One vector is turned by the same rotation once a tick. Each row is the vector after some number of ticks, and that number follows the row.
The counts run from 0 to 841.
[ -6  29  16 -13  21  -8 -32  10   8 -10   2   7   2   1   0 -22 -31  33
  -8  -2 -22   7  30  -4  12  -2  22 -14  26   1 -14   2 -59  26 -32   8
   5 -19  -2  -6 -12   5   6  25   3  -8 -12   4   6   5  22   1  -1  13
   5  -8   1 -10 -17 -19  -2   3 -12 -11   3   4   2 -11 -17 -17 -19   7
  -9 -13  -4  -8 -15 -12]	627
[-31  22   0 -33  -4   0  22  -7   3 -12 -21  -8  13   2  12  -4   4  -3
  13  18  -4  15   8  28   2 -21  20  15  17   8  -2 -29 -31   4 -16  23
   2   3   5 -18  16  13  -9   3  11   4   9  -7  14   5 -19   3 -21  34
 -10   1  13  -1   6  22  -5  11  19 -12  -4   5   2   9   7   2  -9  11
   2   4   1   3   5  -3]	528
[  4  18   3 -28  34  18 -20   3  11  11 -12   8   7  -3  18  -6 -17  13
   8   9  -3   0  38  17  -1  -3  16 -12  17   1   6 -12 -30   2 -18 -16
  23  -7  20  -9   0  -6  26  34  27 -14  -3   3  17  12  -1   3 -18  12
  10  10  12 -10 -10 -12  -5   9  -5  -2  -2  -1 -11   5  -7 -18 -23  22
   3   9  13  -3 -10  -6]	34
[ -6 -25 -11  29 -21 -10  -5  -2 -27  16  25 -14   0   7 -13  -2  -7   3
   4  31   2  27 -19  -4 -16 -10 -15   0  -1  20 -11  20   3  22   0  31
  -1  10 -24  -5   9  -6   0   4 -21  -4  -8   2 -19 -25  -1 -25  12 -12
  -4   2   5  -6 -13 -18  -4  -5  21   2 -17  15  10 -12  -6 -15  28 -15
  24 -11 -12  16   0  24]	735
[ -5  10  -2  -3  11  -2  23 -10 -15   6  21 -14 -15 -10  30  -2   9 -11
  49  17   4  -5   1  -3  28  13  29  31  -3  12  -6 -11 -11  18  20   6
 -16   0   5   0  10 -14  23 -21  -6  20   7 -14  10  17 -27  -6  12  10
  -7  -5 -11 -20   4 -12 -12  13   4  32 -19  -5   3   6 -16 -17  26  20
   0   9   1 -12  12  11]	517
[ -3 -26   6 -26  45   7  -5  16 -19  16   8  27 -10  13   6  -3   2  -6
  -2  12   3 -11  12  -6  -4   1  16 -10 -14   5   3 -26 -29  -9  -1   5
   8   5   3   0  -5 -15  21  14   5   6 -18   7  -6 -42  15   6 -20 -12
  11  13   2   1   0 -16  -8  17  18 -17 -13  -6  11  25   8 -23 -11  22
  -3  12   0  -3   5  -7]	584
[  7   3  14   0 -14  17   4   0  27  14  24  11 -20  -9  -7 -13  15  13
  11 -12  -3   4  11  -1   9  28  -3   0  -1 -19  17  18  23  41  31  -8
 -13  -5 -26  25  -1  -9  -2 -24  11  -5  13  22  -7  12 -14  -2  -4 -22
  19 -14   0   5   1  13  -1   3  -7  13  -2  10  -9 -14 -20   2   4 -26
   2 -28   6   5  -6  16]	97
[-33 -13  -2   8   4  16   6  26 -17   5  19  14   5   6 -18  -8   2  19
  -4   9  -5   6  -6  -9  -5   9 -18  12  10  -5 -10  -9  -7   3  -1  23
 -19  -4  -5 -13  -7  28  32   2 -34  14   7  17  -6 -23   0  15 -12   0
   9   5  -7  -1  15  16   9   9  13 -39 -11  -8  12  29  15   8  19  -2
   7   7  -9   6 -20  -1]	806
[ -5  14  -1  -4  12 -13  -1  19   5  13  16  25 -18   3   6  -3 -20 -10
  17  17  23  14 -15  -6  39  34  10   3  16   2  -4  13  10  36  -3 -15
  -4   4  -2  15  21 -18  16  -7 -16 -10   5  -6 -11  11  14 -10  21   2
 -17 -29  -6 -23 -10 -11  -1  -8 -29  -3  -5   1  -5 -19 -32   1   5  -6
 -16 -11  24 -14   9  14]	109
[ -8   6   8 -22   7  -2  17  15  -7  11   0  33  20  25   5 -29 -14  23
   1  24  14   0 -13  -2   6  13   7  19 -12   6 -33   6 -15  -4  -8  -2
   3   5  -4  -1  13  16   4  -7   3  -4  -2   5 -11  -5  29   1  13  36
 -27   9   9 -30 -14  -9   5  27 -33 -17  12   2   5 -10  -3   2   5   3
   1   8   6 -23  14   3]	532
[ -4 -22  -6  19 -20  11  32  -3 -13 -13  23   2   8   5   7 -11  17  14
 -21 -12  -2   6 -28  15  -5  -1 -18  19 -22   5   5   1  26 -16  11  27
 -20  17   9  -6  -3   2 -14 -20 -20   4   6   9 -11 -25 -13  -3 -17 -11
  19  -6  23  18   9  14   8 -13  18  15 -20  -9  18   1  12  33   7  -3
  19  -1 -12  13 -19   2]	325
[ -6  -7  24  -6  12  16 -23  22   3  -6 -11 -11 -28   9 -15  10   4  13
  12  -9 -12   2   7 -13  -8  16  12  -7   5 -21 -11 -24 -19  -7   0  -4
   2   5  18  -8 -15  36  26   6   5  -2   4  15  18  -6   8   2  -8   3
   1  21   4  -7  13   2   7  14 -17  13   7 -11  11  14  14  25 -17  19
 -15  19  -7   2   9 -10]	78
[-10  -6  10   7 -18   3  -6 -11 -18 -14   4  -8   8  10  23 -14   8  16
  28  16 -34   8 -14 -13  -1  -9  20  15 -12  -5  -4   2 -15  23  19  -3
 -12   6 -10  11  21  -6 -14  -7   6  -1   9 -18   9  16 -16  -7   3   6
 -15  12 -11 -10 -30   9 -17   3   6  36 -11  21  -4  -5  -4   3  28   3
  14  12 -19   8   9  14]	10
[ -1 -10   2   3  -8   8  28  21   6 -14 -20   1   7  12 -29  14   9  -2
 -21  -4   6   0  14  -4 -12  -7  -1  15  21  20   3  -4 -13 -16 -17  11
  33  27  21   0  10 -20  14   7  -3 -13  -1  12   6 -16  18  -9 -13 -10
  -5   5  13  -7  20  11  15  -4  20   0  -2  -4  15  -9  22  26 -24  17
 -12  14  13  -4 -17 -10]	74
[  2 -20  11   9  13   7  15 -16 -16 -25  10  23  14  10  22  -3  20  16
   9   3 -27  -9 -20  -5 -11 -10  11  -8 -32   8 -11  -2 -25 -16  11 -15
  14  23   5  -9  34  10  16   7  28   5 -19 -18  12  -3  11   0  -3  10
  16   5  10  -4   0   8 -12   8 -14   8   7  -9   9  18  15   1  28   5
   3  19 -28 -17  10  -6]	136
[ -9   3   9  -7 -18  17 -18  -2   5 -14  -9  -8  32  19 -18 -25   0  21
 -16  19 -11  12   3   9 -21   0  -5 -15  19  10  -5  -1  -7   6 -24  13
   7 -15 -13  -7 -24  29 -16   2 -12  -4   6  13  15  -5  15  -4 -12  24
  13   2  19  12   4  11  19   2   1 -26  -2  12   8 -18  10  17 -32 -15
   4 -13  -9  10 -15 -12]	808
[  7 -19  11 -16  14   2  18   7   4  -4 -11  -3  -7  -1 -39   7  -8   4
   3 -12 -18  -7  -6  25 -25  44   6 -13 -23   4 -15  -5  18  -5   2 -12
   9   4  -7 -22 -10  16  -7 -23   0  16  -2 -18  28  -3  16   2  16   8
  -5 -19  -5   4  24   1 -11  -1  -3 -17  13 -22  10   2  14  30   6  -7
 -19  -9 -30 -22  27 -15]	123
[-11  10  12  14   1  10 -34  11  -5  -8  -7 -14  -1   1   7 -16  -3  41
   8   7 -25  -5  30  -7  19  -1  12 -28 -10   3 -18 -13 -32  11 -14   2
   3 -25   2   8 -23  -5  -1   5  -8  10  14   0  25  14   6   8 -16  19
 -19   3   7   7 -17 -11   5  26   5  -1 -28  11 -11   0  -3   8   0  25
 -34  12 -15 -15 -10   6]	755
[ -9 -27  -9   1  -8   3   7  11   6  15  17 -15 -15  -7 -32   5 -19 -16
  -3 -12   7  12 -15  27   5  22  -9 -11 -13 -11 -14  27  30  21   7   0
  -7   7 -28  -3  11 -10 -11 -20 -13  -7 -11   0  -3 -21  13  -5  18 -22
   1 -27 -14  -5   0 -23   4 -20   9   5 -12  16   4 -32   8  25  -8 -17
  -8 -17  -4  -1   1  -1]	649
[-11   4  -8 -11 -13   0  -3   5  15   5  -8  -9 -23  -5 -22  17  14 -22
   7 -14  -1  29   8   8  16   8  -6 -16  20   3  28  19  18  46  10   9
   7  12 -16  18   4 -16   6 -25   3 -12   4   1  -1  -7 -11  -7  -3 -32
   1 -17 -11   4   6   7   0  -7  13  -2 -16  12  -2  -3  -4   9 -15  -7
   1 -10  25   4 -11  -3]	834
[ 11 -15  14  20 -11  16   6 -13  16 -14   8  -2 -23  -3 -25   3  39 -12
  16  -8 -22   3   1  -4 -29  21  10  -7  -6  -8  -5  19   9  14   9  -1
  -1   7 -17   4  -9  -2 -20 -35   3   9   9   6  20   2   2 -12  22 -13
  -4   4  -3  10  10  -6 -10 -42 -30  39  26   0  14  -9   4  38  -8  -1
 -13  -4 -30  -7  13  12]	419
[-19   3  14  32   2  17  27   7 -13   5 -12   6  18  -7  -2  -4   2   5
  -1  -8  -2  -5  16 -14  -7  12  -6   1   0  10   1  11   0 -10   1  20
  11   3   0 -27  -9  10   8 -22  -1  21  14   3  21 -12 -33   6 -15  14
  -6  -9  -5  12  19  30  -2  15   6 -24 -27 -25  10  33   5  -7  22   4
   7  18 -14 -11 -18  11]	621
[  5 -20 -11  10  -5 -20  -6 -16   7 -10  -5 -28   8 -21  13  11 -24  18
   8   9   0  25  -9  17   1 -12  -6  -9  -5  18   4   0   9  27   5   7
   8   6  -2   0   7 -15  -7   8 -26 -18  -3  -9  11 -14  -7   1  -8  -4
  16 -16  20   0 -22 -19  -5   7  26  21 -36  20 -25 -42 -10  12   2  15
  -6   3   6  -6 -21   3]	652
[ -5 -22  12  25   1  -5  30  -4 -14   5 -26  21   2  -6 -10  20   5  -8
  15   7 -10 -18 -24  14  -3  10  13 -10 -27   6 -19 -21  15 -20   2  -3
  22  25   8  -5  18   2   0 -29  -7   0  -4 -11  16 -25  -9  -7  10  12
 -27 -16 -21   5   4  11 -19   7  -7  -7 -11   3   8   7  29  11   3  13
  -5   9   9 -13  25  13]	251
[-15 -33   1  37  -9  31  -5  18 -13  10  -4  10  15   0 -12   5   5  19
   6  15  -8   6 -26 -11  -3  -3 -20   6 -20  -8 -15 -12  -3 -14   9  21
 -11   5  13 -22  -6  29   4   2 -20  12  12  13  14 -25 -10  13  -8  17
  17  -4  11  18  21  12   5   5 -12 -27 -41  -6   4   3  17  21  18  17
  -6  23   5   3  -9  -1]	70
[-24  13   6 -24 -10  22  -8  18   9 -12 -19   1  -4  17 -11  12   2 -20
   6  -6  -1  13  14  13 -12 -15  -6 -12   2  -4  -5 -10 -15  13 -11  12
   2  12  17 -15 -27  25 -19  16   2   3  11  -8  36 -24   3  -8  -8  -2
   7  -9  10  -5   1   8  -6 -18  -5 -28 -24   9   4  -6   5  19  -1  13
 -10   6  -2  -5  -3 -42]	342
[  9  -8  18  18  22  13  15 -18   6  12  28  27   7  -2  10  -1 -14  17
   2 -11  10  -7  -1 -19  -1  16  -6  18  19   5  11  28  23 -16  -9 -16
  16   8   4 -12  10  12  25   3  16 -26 -14  17   3 -16  -2 -12  12 -10
  13  -9  10  -1  -2   7  -8 -18 -21   4  10 -13  10  -2   0  -5   1 -16
  27   0  22   5  14  -6]	634
[-21  -6   1 -12  27  -4  -8  21 -10  10  20  -4 -30   6  -8  -4  15 -29
  14   7  13  16  -3   2  13  -9  17  25  29   9  -2 -13 -27  16   8   5
 -14  16   6  -3  -7 -10  22   3 -14   1 -12  10 -15 -14  17  13   7 -20
   1 -22  -2 -15  12 -16   7 -23  -6  19  -2  -9  19   6 -27  10 -25  25
 -19   8   9   3   4  -6]	246
[  1 -11   9  10   0   5  25 -13 -18  -5  32  12  -6  -2  18 -10   1 -17
 -10   0  -4  10 -34  18 -12  10   0  17 -21  11 -14  -1   5 -14  -5  12
 -27  -2   4 -19  10  23 -26 -17   4  -2 -14  -1   8 -21 -13  -3  -2  17
   7   1   4   2   4   5  -7 -17 -17  12   2  -7  24  12  -4  14  12  11
   6 -29 -36 -12  24  -2]	461
[-19 -19  -2 -26 -17 -18   8  -7   1 -14   3 -16 -15  13 -12  -7  23 -35
  -1   7  10  -2  -7  14   8 -10  -4  17   0  16  16   0   7  14  -3   9
  -1   0 -18  12  32 -24 -13 -10  -4 -17 -14   3 -22 -33  20   5 -14 -34
  -4  -5   2 -14  16  -6   9  -7  37   4  -2   1  10   8 -14   5 -20  -3
   9   5  -5   5 -14  -1]	328
[  5 -27  12  -1  21  -7   1  16  -2   8   0  10  -5  -1 -23  12  14 -12
  12 -14  -6   3  13  -9 -10  12   1 -24  15   7   5  14  20  13   0 -24
  38  24 -10 -14  10 -13  20 -27  -9 -15  -7 -18   7 -21   9  -5  28  -7
  -1 -23 -15   1   0   6 -18   4  -8  -3 -12  -3   1  11  11 -13  -1 -18
   9  15  15   3   0  -7]	168
[ -7 -12   5 -27  -3  10  29 -16   8  -8  11   5  -8   0  12  -8  -8  10
   2 -18  -7   4 -15  19   3  -4   6  -1 -10 -26   2   2  11  -2   9  -2
 -23  20   4  -8  32  22  -4  -6  34  -2  -4 -27  12  -5 -14   6  -8  -4
  20 -21   6  -9  -5  18 -12 -15  -3   7 -12  -2   7  -2   6  26  12  -6
  14  -4  -6   4  10  -9]	54
[  9 -11  -5  -6  -8  10 -14  -6   3  -1  15  11 -42  11  -6   9  15 -20
   2 -18 -20   0  25  -5 -18  12   4 -15   6   2   1   4   7   6 -11 -15
  11 -23  -4 -14 -29   0 -23   0  14 -12 -25  20  20 -42  19   0 -13  -8
   2  17   4   1  14 -18 -25  -5  -1  -4  -3  -8  15  16  17  -7 -24 -10
  -8   0  -7 -12  18 -14]	90
[  7 -23 -19   5  13  16   6  -5   3  17  27  20   4   0  -8   8 -13  10
 -19  10  -2   3 -28  30   0  21 -31   6 -30  10  23   7  14 -22  -9   8
   9  -1  15 -11 -10 -25  16   8 -11  -9 -16  33  -1 -58  21   7  -9 -11
  13  19  12  15 -22 -30 -10  -9  10  -3 -19 -14   7  -7  13  -7 -11   6
   5  12 -13 -12  -3   8]	185
[-17  10  15  -5  11 -12  19  18  -8 -23   5  -9   3  -8 -16  -6  14 -10
   1   1  -2  -6 -11   4  -4  -9  16   5   2  -2 -31 -11 -39   3  19  12
 -15   6   5 -35 -12  11   2  -3 -25  22   5 -10   9 -10   4   6   5  10
  -1 -22   2 -14  23   2 -13 -10 -11  -5   1  -8  28   7  -7  21  11  23
 -25  13 -39 -14  -1 -14]	798
[  3 -19   9  18  -1   0   4   4   4 -14 -15  -8   7 -10 -11  24 -22   2
  16 -19   0 -13  14  -9   3   8  -7  -7   9  -6  18  28  20 -18  24 -15
  37  30  19 -16  30   0  52  -1  -7   5  11  -2  12 -24 -13   6  -3 -21
  -2 -11 -12 -15  -2  15   9  12   0 -10 -10 -11  -4   3  12  -5   4   9
  -6  34  30 -16 -12  11]	296
[  4  15   8  22 -16 -14   5 -24 -10 -18   2   2   0  -2   9  -7  11 -13
   1   5   1  22  -1  -8  18 -12  11  -2   0  28 -21  21 -39  18 -20  -8
   5 -13 -11  -4  12 -25 -17   1   8 -30 -16  -3   0   0  22 -14   5  -3
   4 -11   1 -19 -14   7   7 -24 -16  12   5  10   8 -19 -33   1 -19  13
 -14 -10   0 -10 -10   6]	557
[-18  17  10 -36   1  -8   6  28   2   3  -9  17 -10   2   5 -38 -17  30
  11   6  -1   1  -3   9  26  43  14   6 -12 -11 -32 -18 -11  13  -2   0
 -32 -12  11   1   7  14 -18 -12 -14  16   9 -18   2  16   3  13  -9  33
 -26 -11  -2 -15   7   2   2  23   0 -25  -7  -2   5  -3 -10  15  -1   8
 -11   2  -7 -23  -4  11]	121
[  4   1  -3 -25   0   1   0 -15   9   2   4   0 -24  -6   8  14 -14   6
   2 -21 -26   1   0  18   0  22  -3  -3  19 -11  24 -17  21  -1 -13  12
  -5 -12  15  -3  -6  26  15  -1  13  -5   0  11  17 -30  -4  20 -35 -19
  31   4  24  19   8   6  -4  -1  15  -3  -8 -36   7  25  17  -9 -30   6
  24  -7   9   0   0 -15]	45
[  1 -19   1  18  16  -7   3 -23  -4  -1   4   6  12 -21  37  16  19 -16
  13   0 -26  -8   3   9  11 -20   0   0 -18  11   2   2 -20 -24  -1   9
   9  -4   9 -10   1  -6  10   2  -4  11  -1   7  34 -44  -9  17 -32 -10
  23  14  13  18 -17  10   3  -6   7  14 -31 -14   1   7  -2  -7  -2  27
 -22   5  -4  -4 -27   8]	103
[ -8  -2  -6  -2 -23  16  23  15 -18   8   6  -7   7   7   7 -14  12 -11
  16  21   7  23 -18  19 -16   3  19   9 -28   4 -26   8   8  10  -5  -6
  -3  10 -22  -4   2   0 -38 -25  11   4  -1 -14  10  15 -19 -22  22  17
 -29 -10  -6 -16   2 -10  -9 -14  -5   3 -15  34   7 -10 -17  16  23 -13
   1  -8  -6   3  26   6]	335
[ -8   5  15  -3  15  -7  -7  -5  12   4 -21  15  26  -9  -1   0 -23  41
  -4   7 -23  14  11   9   6 -12  -6 -16   2  -6  21 -22 -14   6   1 -11
  18  23   8  -3   0  -6  27   9  -7 -15  -9  -4   6   8 -19   1  -9  -5
   2  -1  10   8 -29  13  -4  17  22 -10 -36  10 -17   6   9   2 -17   9
  24  15  29   9 -29  -5]	170
[-33 -23 -10 -15 -22  -6 -21   9  10 -11  19 -40 -26   3 -12   8 -15 -13
  15  -2   5  19 -11   0  12   7 -10  -2   0 -21  -1  14   1  35   4  24
 -25 -17  -6  -3   2  34   4  12  -5   6  20   0   1 -39   7  19 -14 -20
  24 -13  -4 -14   1  -9   7  -7  17 -10 -36  -7  10  10 -10  -5  10   2
  -1 -17 -12  -6  -6  -4]	468
[  3   9   4 -31   3 -14 -13 -26  11   8   8   5  -6   4  25 -25  -5  -1
  -5  12  12  11   8  10  27   2  15  13   0  16  10  14 -15  18 -22  -5
 -18  -3  -7  18   8 -22  11  13  19  -9 -19   8   0 -26  21   5 -13 -11
  27  -3  23 -24 -20 -14   3  -8  -7  -3 -10   8  -3 -26 -29 -26 -13   0
  -5 -21  24   0 -22  10]	372
[ 10 -17   7  -3 -10  20   7 -24   5  12   7   0  -8   2   6  15  10 -39
  -3   9 -17   5  -1  30 -15  12  -9   9  -7  11   8  -8   3  -8 -21  30
   7  -4  -2  -4 -10  18 -25  -5   5 -18   0  20  21 -40  16   1 -18  -1
   4  12  25  22  -1  -3 -12 -22   0  -5 -11  -3  11  -4   5   7 -18   7
   7 -16 -21  -1   8 -24]	597
